[158  98 158  98  98  98] -> Vis
[103 135 105 101 146 154] -> mufem
[141 137 165 128 159  95] -> fen
[ 90 118 106  90 106 157] -> duka
[149 147 158 140 165  98] -> Zovok
[103 145 161 145 105 145] -> mefe
[160 133 144 147 147 112] -> pena
[ 87 124 130  79  56  99] -> Ralo
[152 164 138 153  91 114] -> Kisog
places Vis: [98] => 2 4 5 6
places mefe: [145] => 2 4 6
places duka: [90] => 1 4
places pena: [160] => 1
places mufem: [135] => 2

[134 108 114 125 118 128 144 125 158 113 118 125 104 102 123 128 133  96
 108 135 158 152 133 111 125 111 138 105 114 163 111 139 148 126 137 157
 112 113 134 134 146 118 118 143 102  96 139  97 125 111] -> Pob
[122 142 134 115 146 120 103 123 132 128 116 135 137 124 127 122 121 145
 124 135 120 140 159 131 147 138 124 132 148 162 130 121 122 138  91 124
 119 108 121 138 132 129 140 123 153 150 130 103 128 118] -> dova
[142 112 125 156  98 115 172 138 106 133 159 109 121 148 137 142 141 112
 144 114 142  95  66 126  83 109 131 129  96  50 124 137 134 106 200 121
 151 175 141 107 132 128 114 129  87  85 111 192 121 150] -> zezu
[111 153 145 123 150 136  94 127 106 143 126 124 153 145 131 123 117 169
 140 133  96 116 132 120 163 151 118 153 156 127 146 114 107 137  92 100
 132 125 118 131 115 139 149 111 171 138 121 132 115 134] -> besuk
[136 112 126 153 100 110 169 138 103 133 160 109 124 151 135 141 141 117
 146 115 137  93  84 126  85 112 130 130  96  51 130 134 132 104 197 118
 151 175 140 107 130 131 118 126  92  86 120 175 121 150] -> dazip
[134 117 121 138 115 124 149 131 135 125 135 128 118 125 129 132 135 109
 126 122 144 127 118 133 103 112 136 118 111 118 117 136 139 119 156 137
 130 138 135 123 139 125 125 133 102 109 137 129 138 131] -> ribaf
[145 101 103 132 100 129 173 127 162 107 127 132  91 100 122 134 143  69
 107 128 177 150 115 142  84  98 144  97 127 146  98 147 160 117 175 169
 117 126 143 127 133 111 103 151  64  94 140 110 151 119] -> rana
[117 153 147 125 149 129  96 127 106 142 129 127 147 148 133 124 116 170
 144 126  96 111 127 119 163 152 117 152 154 117 146 115 105 135  95  97
 136 131 119 129 126 140 141 109 181 152 119 127 116 136] -> Kes
[112 151 144 113 161 137  82 122 122 138 111 136 149 133 128 118 167 169
 130 132  96 136 158 123 137 158 115 146 167 167 143 112 108 146  62 108
 119 103 113 141 116 135 146 114 185 170 128 100 125 118] -> fugag
places Pob: [125] => 4 8 12 25 49
places fugag: [137] => 6 25
places Pob: [128] => 6 16

[ 97  69 148 141  62 128 138 145 135 133 137  88 141 135  67 136  66  86
 136 144 146 138 135]  Puna
[ 98  71 175 164  53 121 157 174 157 150 153  89 165 151  55 157  59  84
 104 173 180 108 155]  lora
[137 167 188 184 138 188 175 137 174 171 170 145 188 166 131 171 188 138
  52 193 138  46 174]  vekem
[125 104  97  99 123 134 103  97 105 106 105 121 103 105 127 106 119 124
 166  95  92 170 105]  fab
places fab: [105] => 9 11 14 23
places vekem: [188] => 3 6 13 17
places vekem: [137] => 1 8
places vekem: [138] => 5 18 21

[ 81 130 106 143 119 121]  Fevot
[135 142 144  94 135 135]  fik
[141 141 120 120 120 120]  fal
[146  77 163  97 144  79]  Vozis
[121 144 159 173 173 173]  gen
places fik: [135] => 1 5 6
places gen: [173] => 4 5 6
places fal: [120] => 3 4 5 6
places fal: [141] => 1 2

[147 123 144 118 145 102 131 139 123  97  61 142 123 145 147 200 159 122
 123 145 147 147 153 136 133 173 119] : seseg
[171 109 149 149 133 152 124 103 155  86 125 162 103 125 125 125  79 163
 152 103 171 151  80 122 171 144 122] : Vevep
[163 102  93  91 161  81 127 162  71 166 123  81 111  96 152 114 198 147
  75 137 135 111 150 128  58 134 135] : gon
places seseg: [123] => 2 9 13 19
places Vevep: [152] => 6 19
places Vevep: [149] => 3 4
places Vevep: [103] => 8 13 20
places Vevep: [125] => 11 14 15 16
places seseg: [145] => 5 14 20
places gon: [71] => 9

[140 117  88 127  97 192 143 165]  Zataf
[ 92 121 131 121  89 121  87 136]  musor
[176 139 160 119 134 161 117 167]  veva
[160 139 139 160 120 160 127 127]  keni
[185 111 136 135 137 166 131 195]  Kas
[109 177 170  91 142  91 170  91]  Zela
[ 75 128 145 123 151 120  64 169]  defoz
[166 107 121 107 107 168 170 158]  latel
[152 118 109  96 167 131 101 175]  Kuluv
[ 94 161 139 176 161  98 150  93]  Pored
[186 121 103 130 162 121 185 180]  Beme
places Beme: [121] => 2 6
places latel: [107] => 2 4 5
places Zela: [170] => 3 7
places keni: [160] => 1 4 6
places Pored: [161] => 2 5
places musor: [121] => 2 4 6

